128 stands for zero in the data rows.
Some points, each followed by its number:
[105  94  39  67 106  93 216 175 145  61 160 191  85 110  87 147 152 167 250 174 155  96  93  54] 0
[ 83 122 116  90  51 128 107 129 147 129 121 163  97 122 143 127 135 157 134 137  79 110 238 120] 1
[ 84 171  59 142  81 162 126 136 156  48  99 139  67 193 122 169 122  52  74 128 129  81 139 131] 2
[169  94  60 113 126 189 124  95  99 117 106 175 128 140 122 101  65  49 143 200 149 185  73 153] 3
[169 119  78 125  98 127 167 111 160  81  99 130 143 170 133  92 119  77 137  89 171 190  86 126] 4
[103 111 149 159 157  95 144 152 152 123 135 143 138 106 136  77 179 108 125 148 111 133  76 172] 5
[140 173  94 160  92 164 181 113 149  88   0 156 109 185 170 185  79 131  98 121 150 111  47 131] 6
[129  64  22 102 109 141 190 222  75 103 119 223 136 151 119 156  93  51 215 255 166 110  72 115] 7
[134 190 149  72 105  80 128 124 176 151 165 205  58 123  33 127 159 118 119  97  22  64 216 116] 8
[ 62 156 125 186 179 189 159 255  84 123 123  51 142 109 123 177 180 179 128 112  87 140 133 137] 9
[181 196  23 192 105 202 229 138 153  29  99  81 103 139  81 186 148 107 184 159 128 102 164 215] 10
[121  90  69  98 112  96 128 143 138  99 100 205  61 139 142 156 114 113 205 178  78  54  74 151] 11
[125 133 121  77  62  97 141 125 104 124 140 149  57 126 205 158 101 139 136 133 108  73 141  57] 12
[120 107 220 105  98 115  53  75  99 197 146  77 169  93 189  86 145 204  89  59  81  79 241  86] 13
[ 67  98 169 139 148  97 136 160 105 185 138 149 207 142 182 135 119 128 119 183 132 182 120 172] 14
[ 74 145  91  51  97 106 123 156  99 112 170 179 108 163 199 150 125 100 167 126 112 100 160 115] 15
[108  65 159  93 135  75 137 146 144 164 155 179  79 145 167 109 104 142 158 175 134 195 140 139] 16
[115  58 152 100 121  86 140 174 155 140  95 182 196 110  56 106 156 103 135 154 133 189  86 146] 17
[123 140 129 110  68  65 130  85 153 124 172 212 101 142 173 124 121 103  54 133 174  79 109  80] 18
[117 150  47 139 123 210 131 101 121 114  98 115 117 176 218 131 126 111 110 117 102 133  23  51] 19
[ 88 124 131 127 109 144 118 168 100 152 134 112  42 103 158 166 133 111 152 112  67 112 122 165] 20
[142  94  59 131  80 157 153  50 111 115 144 144  41 168 189 121  69  98 107  54 147 151 174  97] 21
[124 107 201 123 147 128 125 146 122 139 179 119 181 134 107  99 132 200 103 115 165 150 244 196] 22
[105  63 147 185 164 119  80 103 109 195 120  55 156  46  71 131 146 208 122 104 129 156 177  92] 23
[ 37 155 197 141 145 124  58 116  70 254 127  90 106 126 165 112 171 175 145  77 106 115 188 108] 24
[131 140 136 182 165 150  83 112 110 135  74  12 105  66  76 124 129 168 129 104  90 154  77 113] 25
[121 136 171 117 109 145  50  99  77 181 135 117 110 112 217 139 118 181  94 111  36  84 185  70] 26
[130  67  90 165 201 168 123  90 117 124  89  97 127  57  64  83 116 206 121  42 153 181 111  98] 27
[ 95 156 110 186 182 164 189 216 101 121 109  30 166  89  48 124 172  18 162 195  64 199  43 148] 28
[ 81 117 201  88 134  12 125 158 101 145 167 171 167  97 155  86 130  46 143 143 111 164 164 139] 29
[ 90 147 144 117 127  75 126 160 255  93 111 173 118 118 189 127  98 121 129 167  96 118 128  92] 30
[120 127 170 114 149  87 151 135 123 128 150 166 152 130 141 109 167 105 132 163 140  96 147  71] 31
[ 71 116 107 132  99 139 134 183  65 184 152 128 101 131 161 200 130 150 175 141  47 110  66  78] 32
[181 195  80 142 101 222 129 128 156  82 141  68 102 145  50 122 138 125  49 116 138  80 120  91] 33
[117 135 171 104 116 142 103 157 140 102 122 110 130 133 140 146 144 148 138 129 131 109 163 164] 34
[113 152 122 121 205  96 146 166  92 130  80 181  93 138 136 198 158 122 145 106  74 111 118 113] 35
[145 101  95 182 242 169 166  36 148 181 104  51 115   0  23  86 138 203  88  91 101 143 120 110] 36
[ 97  50 184 148 196 101 112 128 107 179 115  62 160  39 102 106 134 173 147 149  43 168  81 116] 37
[123  96  74 113 195 131 116 128 118 114 145 103 174  92  85 135  99  70 151 137 129 137 105 169] 38
[105  21 191 182 132 117 193 128 172 144 167 168 111 155 163 146 179  62 117  98 176 107 158 128] 39
[ 99  87 124 151 166 117 117 117 145 156 114  62 123   0  21 106 166 188 152 114 106 180  81  92] 40
[147 173  33  51 129 118 134 131 108 108 120 121 139 142 149 149  69 112 141 147 143 111 127 153] 41
[122 150 149 106 116  92  95 147 131 119 165 148  73 166 177 115 107 147 133 165 146  91 211 116] 42
[111  91  64  32 122 156 140 166 107 112 203 174  83 127 168 132  58 121 146 127 112 118  42  70] 43
[165 140 102  86 133 150 134  53 116 131 170 190 100  88 126 121  80 135 109 101 166  87 124  85] 44
[149 135 154  83  69 128  37 182 106 111 195 165 182 193 186 147 148 135 161 146 116 129 159 129] 45
[120 132 128 122  67 102 168 155 154  94 107 114 124 121  65 245 230 144 151 157  89 118  90 129] 46
[155 148 133  87 106 105 121 156 135 106 180 165 129 150 133 106 114 119 130 142 162 101 196 125] 47
[149 124 180 136 170  74 154 140 177 103 146 117 130  90  66  74 165  91 103  88 179 168 180 213] 48
[164 126 192 112 157 141  35 118 118 132 152 145 138 135 170  97 120 118 144 101 170  86 249 183] 49
[138 151 229 164 113 127   0  42  87 195 175  66 129 129 198  99 121 199  98  78  91  98 172 113] 50
[112  78 123 124 127  97  94 136 137 157 144 133 160 139  95 133 150  97 130  56 132 148 190 130] 51
[129 166 167 154 132 154  53 172  50 158 161  69 109 170 147 149 164 255 133  59  91  25 215 160] 52
[132 147 169 104 144 106  89 181 115  41 100 169 107 161 192 168 154  87 156 197 134 132 136 119] 53
[ 55  94 234  80 189  33 118 186  99 179 157 168 190 121 164 127 156 131 147 176 112 176 164 149] 54
[156  97 129 153 160 138  90 112 136 148 111  94 173 174  34  97 134 119  94  79 150 168 115 143] 55
[ 86 121 146  89 123 126 157 155 114  98 117 159 135 130 175 139 112 125 167 171 132 119 143 176] 56
[104  80  29 109 119 125 192 198 149  67  85 192 127 140 112 215 142  64 177 169  92 176  37 255] 57
[ 99 139 211 136 122  84  78 189 116 155 145 183  44 155 215 134 148  78  84 113 140 140 160 158] 58
[187 123 152 136  89 119 112  99  91 142 124 153 141 215 193  97 120 142 124 120 100 118 190 115] 59
[ 95 116 128 149 172 136 141 238 127 117  84 109 133 176  84 185 134  99 189 184 154 158  82 183] 60
[121 219 101  62 158 138 103 132 125 130 141 233  83 156 155 157 148 118 161 117 148  88 152 137] 61
[134 160 214 116 107 154  62   9  98 189 189  88 109 136 173 113  86 189  93  68  76  63 210 221] 62
[124 146 123 123 153 124 144   9 129 114 173 177 100 127 154  91  80 114 160 103 174 108 121  70] 63
[ 95 139 166 107 133  90 121 141 115 115 135 182 194 144 145 123 139  76 121 144 168 135 164 163] 64
[153 227 126  89  94 139  83 138  90 141 132  59 130 127 135 117 117 109 175 113 123 147 157 159] 65
[152 148 126  93 181 101 127 125 165  93 125 198 104 161 172 122 116  73 132 130 183 113 159 131] 66
[126  44 164 178 178 108 133 185 130 153 140  76 155  71  31 116 152 176 130 125 127 156  83 178] 67
Which two points above are nearest to each new point, looking only along the 7 directions in which the numbered points spread most? Their numbers follow each, nearest first.
[120  91 110 108 161 121 119 166 140 123 120 121 106 109 109 123 208 131 139 158 122  79 133  86] 35 31
[114 160 239 103 109 108   7  25  72 176 200  85 137 138 171 112 146 219  94  68 106  64 224 108] 13 62
[167 109 173 159 126 109 125 167 166 183 148 175 166 156 130 130 159  95 119 107 175 151 161 159] 64 51
[146 127  85 133 165 163 140 149 145  85 123 112 147 115  63  77 127 211 135 154 146 171  97 177] 38 55
[165 155 119 139  65 154  98  62 129  50 135 186 111 153 150 105 110 185 110  80 112  88 111  74] 21 44
[111 134  93 115 116 139 184 172 172 108  50 177 156 127 131 123 130  63 129 170 195 170 118 159] 4 5
[108 121  89  65  95 114 144 171 139  40  14 158 107 165 154 151 116 123 144 203 150 131 129  96] 11 53
[114 102 151 140 133 123 194 154 155 139  96 120 136 105 122 104 157  69 136 118 119 196  81  97] 5 17
[131 157 150 135  58  95 119 141 123 152 127 123 162 112 147 117 144  93 129 149 136 147 174 160] 34 51
[165 163 134  58  90  95 121 121 141 120 185 143 102 151 178 149 149 128 125 142 121  73 241 154] 42 47
[170 162  66 151 128 193 134  61 156 117 121  72 129  51 125  87  81 115  91  50 167  92 109 137] 33 27
[140 144 193 132 140 124  97 122  95 177 144 168 155 158 192  82  38  87 139 133 177 178 160 232] 64 49
[172 145 111 187 166 192 118 103 199  96 112  32 176 115  52 117 124 134  48  66 104 152  50 196] 55 25
[143  97  65 110 125 136 106  90 111 140 148 159 125 102 151 172  95  86 104  80 129 133  55  57] 63 44
[ 60 156 150 130  73 162 241 192  79 177 117 121 102 134 186 204 127 241 233 156  41 127  85  85] 32 20
[178 130  93  87  86 132 127  59 134 106 130 204  71 158 160  90 107 119  96 102 139  77 104  64] 21 63
[117 142 192  85 126  94  92  98 118 126 167 186 146 180 137  75 102  98  78 134 125 123 213 148] 49 47
[150  96  49  60 125 123 154 114 132 111 130 194 177 157 139  89  56  86 146 161 177 128 116 149] 3 41
[103  71 157  76 189  21 161  52 150 138 144 150 141 133  55  53 108 121  98 122 163 181 150 118] 51 17
[190 129  75 104  94 149 133  79 114 140 125 167 102 191 163 131  78 104 130 177 167 134 131  84] 21 41
[122 223 206 146 108 161 110  67 156  70 138 125 112 216 171 123 147  90  74  67 182  90 179 145] 59 66
[ 28 161 140 127 105 137 104 106 143  69 165 112 187 192 164 113  94 107  65  86 191 134 152 117] 59 66
[215 139  81 133 161 187  85 141 163  95 128 142 127 113 131 101 118  69 136 104 190 124 104 185] 4 38
[119 124  40 131  78 131 245 178 175  65 100 207 177 123 104 192 152  91 143 193 161 206  76 119] 57 7
[192 148  34 162 145 216 175  80 209 101 103  84  97 124  81  39 108 110 184 112 113 116 122 122] 33 4
[ 88 161 110  90 123  95 157 166 106  80 109 202  99 156 139 152 154 125 157 164 122  83 103 146] 11 53
[ 38 117 136 115 119 104 127 185  97 166 131 149 144 106 155 163 136 131 215 194   0 175  72 108] 32 35
[144 153  39 110 116 210 172  78 125  93 101 178  86 149 132 142  66 115  94 116 153 114 158  82] 21 44
[185 172 134 133  97 101 133 112 109  93 140 121  86 172 164 162  72 141 121 125 152  46 155 126] 61 59
[148 176 161 160 116 126  92 117 110 124 155 160 122 155 130 119 105 120  90  72 156 148 152 143] 59 51
[143  38 104  85 108 145  78  91 159 185 155 193  51 147 162  92  52 107  75 174 146 115 113  72] 63 44
[147 171  60 124 147  89 232 178 180  75 106 194 142 116  71 168 104  67 182 233 195 119  77 162] 57 7
[109  75 174 158 202 121  90 144 137 128 127 106 184 116 124 124 148 148 108 114 123 176  93 102] 5 37
[112 147  99 182 143 127 139 178 143 123 119  48 138 110 111 175 177 157 169 161  86 124 115 153] 9 46
[138 160 143 107  65 141 134 124  96 120 179 179  75 144 146 151 129 117 161 118 142  59 157 134] 61 42
[125 160  94  84 106 139 167 126 130  66 197 200  88 161 161 171 126  90 151 152 123  98 164 128] 61 15
[241 202  97 146  90 192 122 112 106  94 143 147  96 174 142 193 132 109 146 138  91  78 217 232] 65 61
[ 99 196 135 129 121 204 142 172 100  97 148 139 139 224 211 255 127 109 187 167  99 108  76 116] 53 20
[112 111 194  80 148  74  86 165 145 137 157 154 160  97  73 100 153  86  96 132 141 161 179 169] 51 64
[128  75   0 130 145 132 138 114 100 134 130  94 188 102  86 140 127 157 146 145 105 143 107 104] 38 27
[110 167 127 127  93  66 148 150 129  98 130 112 145 104 136 164 101 125 140 130 145 137  44 111] 35 5
[ 92 108 179 145 129 118 130 192 145 129 126  96 192 126  82 155 167  96 150 178  98 167 134 163] 5 60
[ 70 146 146 130 193 148 150  56 134 149 119  70 144  92 112 158 142 151 113 108 132 148 108  88] 25 27
[188 127 121  81 180  94 135 136 133 163 103 139 103  72 137 126 120 119 150 134 149 136 159 135] 51 31
[154 139 133 145 131 120 138 161 154  81 130 126 101 166 117 137 188 134  96 107 143 136 135 124] 34 51
[134 106 131 149 183 120  71 104  81 161 110  53 112  59  51 104 137 200 133  98 160 113 114  76] 23 27
[217 199 102 143 124 196 112  92 149  65 130  90  70 142  62 159  85 171 139 127  98  72 196 210] 33 65
[169 105  72  73 117  89 146 155 160  72 125 189 139 102 116  83 108  59 112 160 206  88 148 140] 66 47
[143 199 164  69  84  41 135 155 113  62 209 189  99 174 178 125 181 120 157  79 112  99 228 144] 42 47
[ 69 146 162 191 114 217 134  85 153 120 140  64  88 145 132 164 108 113  98  98 150 114 124 115] 33 20
[168  87 176 135 135 140  57  97 158 104 169 134 107 167 196 102 113 115  36  57 134  89 211 109] 59 49
[150 116 175 120 142  91 117 125 130 152 136 161 122 137 133  78 148 134 124 139  99 156 150 141] 51 31
[163  95  92 174 136 128 157  95 181 120 112  98 158 121  84 114 110 104 121 132 157 168 109 147] 55 4
[123 158 119 131 131 136 153 208 148 137 153  95 109 142  81 115 166 160 156 120 112  93 179 164] 34 65
[122 133 163 138 166  61 131 136 134 134  76 151 154 124 128 136 150 136  69 101 132 166 129 128] 5 39
[106 103 123 229 141 117 152 176 137 162  76  78 150  88  93  78 181 151 128 156  89 151  42 142] 67 25
[162 205 150 123 119 149  99  74 223 141 169  91  80 133 152 101  95 148  88  70  94  84 145 162] 59 33
[160 148 167 164 210 126   3  75 157 125 146 124 108 176 144  80 116  79  21  85 184   4 134 169] 59 49
[163 200 173 147 110 122 147 167 125 110 115  93 124  84 142 124 191 137 100  66 101 115 179 231] 34 51
[ 92  93 130 135 113 149 153 180  75 147 121  83 195 123 135 212 160  99 239 217  91 173 117 198] 60 9
[ 75 210 127 107  96 113 181 191 113 161 122 132 117 151 121 187 162 148 138 166 109 102 105 110] 35 20
[128 202 201  74 105 155  59  81  53 147 114  68 128  97 209  50 128 173  96 171 125 121 229 141] 62 50
[ 99  79 177  83 174  46 128  76 132 197 131 140 162  88  92  46 122 143 102 112 230 140 149  98] 51 16
